One turn sends every row of this set to another row. A few are shown first. Where does it send the rows asked after them?
Soki: -.13, -.20, .21, -.12, -.05, -.06, -.11, -.18, .13, .10, .13, .06, .11, -.21, -.19, .02, .02, -.07, -.14, -.06, .08, -.03, .14, -.05, -.05, .08, -.05, -.10, .13, -.15, .00, .17, -.03
Fup: -.06, -.07, .28, .14, -.09, -.15, -.31, .01, -.24, .03, .00, .09, .11, .10, -.16, .04, -.01, .24, -.20, -.04, -.07, -.04, .03, -.22, -.14, -.04, .12, -.10, .04, -.07, .01, -.08, .12
nol: -.16, -.19, .03, .08, -.06, .01, -.04, -.07, .00, -.04, -.11, -.13, .14, -.04, -.02, -.05, -.04, .12, .14, -.03, -.07, .06, -.25, -.20, -.15, -.03, .05, .03, -.02, -.10, -.08, -.08, .02
Funa: -.13, -.21, .31, -.04, -.06, -.13, -.28, -.13, .01, -.14, .09, .08, .39, -.16, .02, -.02, .07, -.13, -.08, .04, -.01, -.11, .13, -.25, -.18, .15, .03, -.14, .01, -.06, -.04, .25, -.10
sife: -.19, -.27, .26, -.08, -.20, -.06, -.20, -.11, -.24, -.12, .01, .08, .28, -.14, -.10, .00, -.11, -.13, .19, -.13, -.09, -.26, .08, -.13, -.15, .12, -.02, -.17, -.15, -.03, .05, .03, .03
giri: -.09, -.26, .21, -.09, -.17, -.01, -.28, -.07, -.15, -.09, .00, .05, .30, -.16, -.06, -.04, -.09, -.13, .21, -.10, -.02, -.32, .03, -.14, -.19, .16, -.07, -.21, -.08, .06, .04, .08, .07
Pagu: -.07, -.05, .35, -.08, -.31, -.15, -.26, .05, .02, -.03, .00, -.02, .12, .01, -.09, -.05, .22, .09, -.06, .06, .13, -.14, -.18, -.36, -.15, .08, .17, -.12, .05, -.05, -.05, -.09, .10
zifo: -.25, -.07, .11, .04, .10, -.05, -.18, -.10, -.22, -.18, .10, .08, -.10, -.09, -.03, .09, .12, .09, .09, .03, -.07, -.16, -.06, -.17, -.21, -.07, .13, -.19, -.04, .03, -.14, .03, .05
Guz: -.21, -.12, .20, .10, -.08, .02, -.27, .16, -.01, .05, -.18, -.06, .16, -.08, -.18, -.05, -.05, .12, -.03, .03, -.05, -.02, .00, -.24, -.11, -.04, .24, -.12, .00, -.14, -.07, -.14, .09
Posa: -.17, -.17, .30, .02, -.06, -.11, -.20, -.15, -.02, -.14, .08, .08, .40, -.21, -.02, .07, .06, -.14, -.07, .10, .02, -.14, .13, -.26, -.13, .11, .01, -.16, .09, -.12, -.06, .26, -.07
kotin: -.15, -.22, .19, -.09, -.15, -.04, -.23, -.09, -.21, -.11, -.02, .05, .36, -.16, .00, -.01, -.09, -.07, .18, -.12, .03, -.35, .05, -.14, -.16, .14, -.05, -.17, -.01, .04, .01, .08, .02
pil: -.10, -.20, .17, -.12, -.17, -.11, -.17, -.13, .12, .07, .20, -.01, .13, -.21, -.11, -.03, .01, -.04, -.10, .00, .12, -.01, .14, -.09, .02, .07, -.13, -.11, .14, -.17, .02, .15, -.05
dafot: -.11, .06, .28, -.09, .02, -.16, -.23, -.12, -.15, .21, -.03, .13, .06, .10, -.03, -.04, -.06, .08, -.13, .09, -.11, -.15, -.18, -.21, -.05, .00, .06, -.14, -.08, -.15, .08, .00, .08
ruk: -.22, -.03, .04, -.07, -.13, -.02, -.16, -.20, -.20, -.15, -.05, -.09, -.01, -.02, -.04, -.02, .01, .11, .02, .01, -.08, -.11, -.10, -.06, -.26, .07, .18, -.27, -.10, -.31, -.11, -.04, .05
Paket: -.18, -.02, .15, -.08, -.14, .03, -.13, -.04, -.05, -.09, .00, -.05, .14, .17, .00, -.16, -.06, -.02, -.18, .09, .05, -.15, -.18, -.40, -.07, .02, -.01, -.21, .07, .03, .01, -.02, .17
Revub: -.17, -.11, .21, -.13, -.23, -.08, -.17, .02, .03, -.08, .01, -.09, .17, .14, .02, .01, .05, .08, -.10, .10, .12, -.05, -.20, -.31, .01, .08, .18, -.16, .06, .10, -.01, -.06, .17
motog: -.09, .03, .29, -.03, -.20, -.06, -.24, -.02, -.07, -.07, .03, .04, .07, .06, -.10, -.17, .09, -.01, -.13, .06, .09, -.25, -.16, -.46, -.24, -.01, -.04, -.12, .10, -.04, -.04, -.07, .13
Gaka: -.10, -.19, .17, .15, -.11, -.07, -.16, -.02, -.01, -.08, .08, .01, .09, .03, -.09, -.07, .09, .30, .02, -.10, -.10, .11, -.11, -.16, -.21, .10, .13, .05, .03, -.14, -.12, -.05, .02
Lekal: -.03, -.09, .11, -.24, -.27, .03, -.08, -.15, -.08, -.06, .15, .05, .27, -.14, -.13, .01, -.06, -.01, .01, -.22, -.09, -.08, .04, -.09, -.20, .21, -.04, -.22, .08, -.09, .13, -.07, .12
Sanog: -.13, -.15, .20, -.13, -.17, -.04, -.15, -.16, .13, .06, .21, .04, .07, -.29, -.14, .02, .02, -.02, -.08, .02, .05, -.04, .11, -.12, .00, .15, -.11, -.14, .17, -.16, .03, .12, .06
sabi: -.04, -.10, .11, .10, .03, -.07, -.10, -.28, -.05, -.06, -.07, .03, .10, .02, .02, .00, -.05, -.05, .06, .08, -.18, -.06, -.32, -.28, -.23, -.03, -.01, -.01, -.06, -.10, -.07, .02, .12
rez: -.14, -.26, .31, .02, .00, -.13, -.18, -.12, -.09, -.13, .02, .14, .28, -.21, -.05, .03, .05, -.19, -.08, -.01, .00, -.10, .13, -.24, -.12, .16, .07, -.16, -.02, -.08, -.07, .22, -.14
zomev: -.02, -.15, .27, .19, -.02, -.10, -.23, -.23, -.03, .01, .05, .12, -.02, .05, -.07, -.10, .08, .19, .01, .04, -.13, -.12, -.19, -.20, -.23, .15, .02, .01, -.05, -.18, -.09, .11, .11
kelu: -.31, -.16, .11, -.09, .01, -.19, -.26, -.29, -.12, -.07, .04, -.16, -.04, -.13, -.11, .01, .10, .15, -.11, -.03, -.06, .01, -.05, -.17, -.21, .03, .05, -.07, .05, -.10, -.11, -.16, .17
bif: .04, -.11, .08, -.18, -.30, .02, -.08, -.13, -.05, -.04, .17, .01, .24, -.12, -.17, .08, -.05, -.09, .02, -.16, -.07, -.03, .04, -.09, -.18, .10, -.11, -.26, .07, -.09, .12, -.06, .10
tumod: -.10, -.13, .16, -.22, -.23, .01, -.05, -.20, -.05, -.02, .17, .05, .23, -.11, -.23, .05, -.07, -.05, .01, -.20, -.13, -.06, .10, -.03, -.19, .05, -.05, -.14, .03, -.13, .11, -.06, .13
ver: -.22, .03, .18, -.14, .03, -.09, -.26, -.02, .00, .07, -.10, .09, .12, -.05, -.04, .03, -.07, -.12, -.02, .12, -.17, .05, -.18, -.28, -.11, -.07, .17, -.07, .00, -.04, -.06, -.15, .09
sikif: -.22, -.09, .20, .01, .18, -.07, -.08, -.14, -.03, -.04, .01, -.12, .06, -.14, -.07, -.05, .26, .23, -.09, .00, -.11, -.09, -.03, -.23, -.22, .04, .11, -.25, -.09, -.15, -.01, .04, .06

zifo goes to ruk
Gaka goes to zomev
Funa goes to giri
Now these:
kotin goes to Lekal
Revub goes to Pagu
rez goes to sife
Fup goes to dafot

One turn sends every row of this set to another row. A few are shown first. Where does it send the rows asked after them?
tabez: .06, -.09, -.15, .01, .07, .02, -.07, -.02, -.01, -.01, -.17, -.05, -.15, .03, -.14, -.04, -.03, .25, .19
ratin: .08, -.04, -.03, .04, .12, .01, -.06, -.01, -.01, -.05, -.13, -.14, -.18, .03, -.15, -.01, -.06, .20, .19
Sudi: -.09, -.01, .03, .41, .08, .00, .07, -.08, -.03, -.09, -.13, .14, .11, .02, .06, .02, -.16, .11, -.11
mipo: .06, -.08, .13, .02, .07, -.23, -.15, -.06, .01, -.12, -.06, .21, .04, -.05, -.06, .03, .01, .23, -.22
Lin: -.02, -.02, .05, .22, .17, -.02, .20, -.09, -.06, -.16, -.26, .13, .06, .07, -.04, .08, -.21, -.04, .06
mel: -.02, .03, -.15, .18, .01, -.13, -.03, .01, -.05, -.22, -.20, -.17, .00, .07, .05, .02, -.01, .11, .05
gelam: -.01, -.13, .00, -.10, .12, -.05, -.18, .01, -.18, .06, -.10, .20, .03, .03, -.10, .01, -.19, .15, -.10
kabof: -.17, -.04, -.23, .16, -.03, -.18, -.04, -.06, -.01, -.16, -.16, -.07, -.05, -.01, -.03, -.08, -.04, .22, .05
Fupas: .05, -.04, -.01, .07, .12, -.06, .07, -.01, -.04, -.13, -.13, -.14, -.10, .12, -.11, .08, .01, .23, .23
Defe: .07, -.10, .03, -.12, .08, -.04, -.16, -.04, -.03, .00, -.09, .29, -.12, .02, -.14, .15, -.21, .14, -.03
bada: -.01, -.06, .01, .05, .03, -.15, -.16, -.05, -.08, -.14, -.05, .37, -.08, -.07, -.11, .12, -.02, .25, -.15
Bebe: -.13, -.01, -.17, .19, .01, -.10, -.10, -.05, .04, -.17, -.13, -.15, -.02, .02, .04, -.03, -.06, .22, .09
punuv: .05, -.14, -.07, .00, .25, -.04, .07, .02, -.03, .07, -.22, .21, .02, .15, .00, .20, -.19, .19, .05
tal: -.14, .05, .03, .38, .10, -.02, .05, -.04, .04, -.22, -.16, .22, .05, .01, .03, -.06, -.18, .11, .02
gam: .12, -.08, -.16, .00, .06, -.03, -.06, .00, .00, -.13, -.11, .03, -.19, .04, -.18, -.07, .08, .20, .11
rulek: .00, -.10, .11, -.02, .06, -.20, -.19, -.06, -.02, -.07, -.06, .30, -.07, -.08, -.02, .07, -.04, .20, -.16
Guro: .01, .03, -.01, .14, .13, -.09, .00, .05, -.06, -.14, -.15, -.20, -.06, .14, -.06, .09, -.03, .16, .17
Delit: .05, -.09, -.21, .01, -.01, -.08, -.09, -.02, -.07, -.13, -.11, .02, -.08, .07, -.17, -.09, .12, .18, .05
zuku: .06, -.03, .10, .22, .14, -.01, .17, -.07, -.01, -.05, -.16, .07, .10, .17, .00, .12, -.21, -.03, -.03
lefo: .05, .01, -.08, .16, .03, -.02, -.01, -.01, -.08, -.26, -.12, -.18, -.01, .09, .00, .02, -.01, .10, .12
Donim: -.06, -.01, .05, .30, .14, -.12, -.15, -.01, .16, -.16, -.06, .25, .08, .05, .03, .06, -.07, .32, -.04
Bopi: -.13, -.04, .11, .41, .12, -.02, .02, -.09, -.05, -.17, -.07, .23, .09, .02, .03, -.01, -.16, .11, .01
vis: -.08, -.07, .03, .34, .14, .05, -.02, -.13, -.04, -.23, -.05, .16, .13, .01, -.03, -.01, -.24, .10, .04
Nop: -.04, .00, .08, -.02, .11, -.15, -.18, .03, -.04, -.10, -.03, .28, -.10, -.08, -.10, .00, -.01, .18, -.18
lopub: -.07, -.01, .06, .28, .08, -.14, -.16, -.01, .06, -.15, -.05, .34, .00, -.02, .08, .05, -.03, .26, -.09
Gine: -.15, -.02, .01, .33, .07, -.14, -.05, -.06, -.02, -.12, -.08, .29, .02, -.06, .00, .07, -.03, .30, -.14
dodom: .03, -.05, .02, -.02, .25, -.06, .10, -.01, -.03, .04, -.29, .14, -.05, .10, -.07, .20, -.19, .01, .05
nef: .04, -.11, .11, .25, .17, -.02, .19, -.16, -.01, -.09, -.21, .14, .06, .05, .04, .09, -.18, -.01, .02
Nas: .00, -.04, .00, -.13, .20, -.05, -.15, .06, -.07, .07, -.16, .22, -.11, .02, -.11, .11, -.15, .08, -.06
Leg: .08, -.07, .10, -.03, .16, -.03, .06, -.04, .04, .05, -.15, .15, -.03, .17, -.10, .21, -.27, .05, .05
Puzag: -.01, -.13, .05, -.12, .15, -.09, -.14, -.01, -.13, .06, -.09, .27, -.05, .07, -.09, .11, -.18, .07, -.04
dunen: -.09, -.08, -.22, .08, .03, -.19, -.03, -.01, .01, -.15, -.08, .06, -.12, .08, -.18, -.07, .09, .27, .09
kav: .08, -.12, .01, .02, .22, -.01, .07, -.02, -.01, .06, -.23, .22, -.01, .18, .02, .18, -.20, .02, .06
bave: -.13, .05, .08, .25, .09, -.17, -.06, .00, .10, -.20, -.05, .29, -.05, -.06, .00, -.04, -.03, .27, -.11
nug: -.13, -.06, -.16, .10, .02, -.24, -.05, -.04, .03, -.15, -.09, -.04, -.04, .08, -.11, -.01, .12, .27, .04
pesug: .11, -.15, .04, .14, .20, -.03, .23, -.17, -.05, -.18, -.19, .13, .08, .03, -.02, .14, -.15, .05, .01

zuku goes to Sudi
lopub goes to rulek
mel goes to kabof
Now these:
Bebe goes to nug
mipo goes to gelam
dodom goes to Lin

One turn sends every row of this set to another row. A few are shown first. Where does it send the rows asked after them?
Gel: .03, .17, .02, -.12, .01, .06, .02, -.20, -.08, .08, .03, .06
gade: .15, .07, .02, .00, -.21, -.01, -.07, .09, -.03, -.04, -.07, .14
tibab: .08, -.06, -.11, -.09, .12, .00, -.10, .00, -.06, .17, .15, .20
Vek: -.08, -.15, .04, -.11, -.01, .05, .09, -.10, .09, -.04, -.15, -.07
Mulez: .05, .00, .09, .12, -.13, -.05, -.06, .16, -.10, .01, -.06, -.03
Vamum: .06, .21, -.09, .05, -.08, .01, .13, -.06, -.03, -.02, .01, .07
vugal: .03, .05, -.01, .20, -.17, -.02, -.05, .03, .05, .07, -.06, .09
Zapa: .14, .09, -.12, .09, .01, -.05, -.04, .00, -.06, -.01, .20, .03
mon: .05, .17, -.06, -.10, .11, .03, .07, -.09, .06, .05, -.05, -.09
Silep: .00, .02, -.12, -.09, .08, -.02, .13, .11, .14, -.01, -.14, -.02
Zinu: -.06, .03, -.09, -.05, -.07, .09, -.15, -.11, -.01, .03, .24, .09
Romiz: -.01, -.22, -.11, -.04, .02, .21, -.03, .03, .08, -.04, .06, -.06
Gekup: -.10, -.11, .19, -.18, -.05, -.01, -.01, -.09, -.07, -.01, -.05, -.02
sizen: .02, -.13, .12, -.01, -.10, -.04, -.13, .01, -.01, .04, .18, .17
razu: -.12, -.01, -.14, .02, -.03, .04, -.06, .01, -.02, -.08, .19, -.13
ruvo: .10, -.03, -.19, -.09, .11, .10, -.15, -.03, .08, .03, .11, -.05
lumap: -.14, .06, -.03, -.01, -.01, .01, .14, -.10, .07, -.03, -.05, -.13
vedup: -.08, .05, -.09, -.08, .05, -.01, -.03, .23, -.02, .18, -.08, .11
Risu: -.01, -.13, -.06, .04, -.14, -.01, .07, .10, .08, -.18, .09, .02
Pivok: .02, -.12, .04, -.14, .06, .17, -.16, .06, .07, .10, .17, .02
tedug: -.06, -.08, -.09, -.02, -.01, .13, .06, .14, -.12, .16, -.11, .18
vuf: .01, -.05, -.25, .02, .11, .05, .11, .12, .03, .00, .08, .01
Diz: -.09, -.12, -.02, -.16, -.13, .08, -.12, .01, -.05, -.13, .16, .02
Nimim: .01, -.02, .19, -.14, .06, .11, -.01, -.11, -.06, .17, .00, .04
zeti: -.03, -.24, .07, -.09, .02, .00, -.01, -.02, .01, .11, -.15, .14
losi: .05, .00, .15, -.07, -.07, -.10, -.09, -.05, -.20, .05, .01, .11
nulib: -.17, -.07, .09, .05, -.13, -.10, .07, .05, .07, -.05, -.06, -.01
Bupu: .11, .08, .01, -.04, .15, .08, .05, .03, -.11, .22, .00, .09
rem: -.08, -.26, -.01, -.15, .02, .01, .00, .16, .05, .01, .06, .13
fur: -.02, -.08, -.20, -.07, .02, -.05, -.04, .10, -.07, .08, -.20, .12

vedup goes to vugal
rem goes to sizen
Gel goes to mon
Now these:
Bupu goes to Vamum
Zinu goes to ruvo

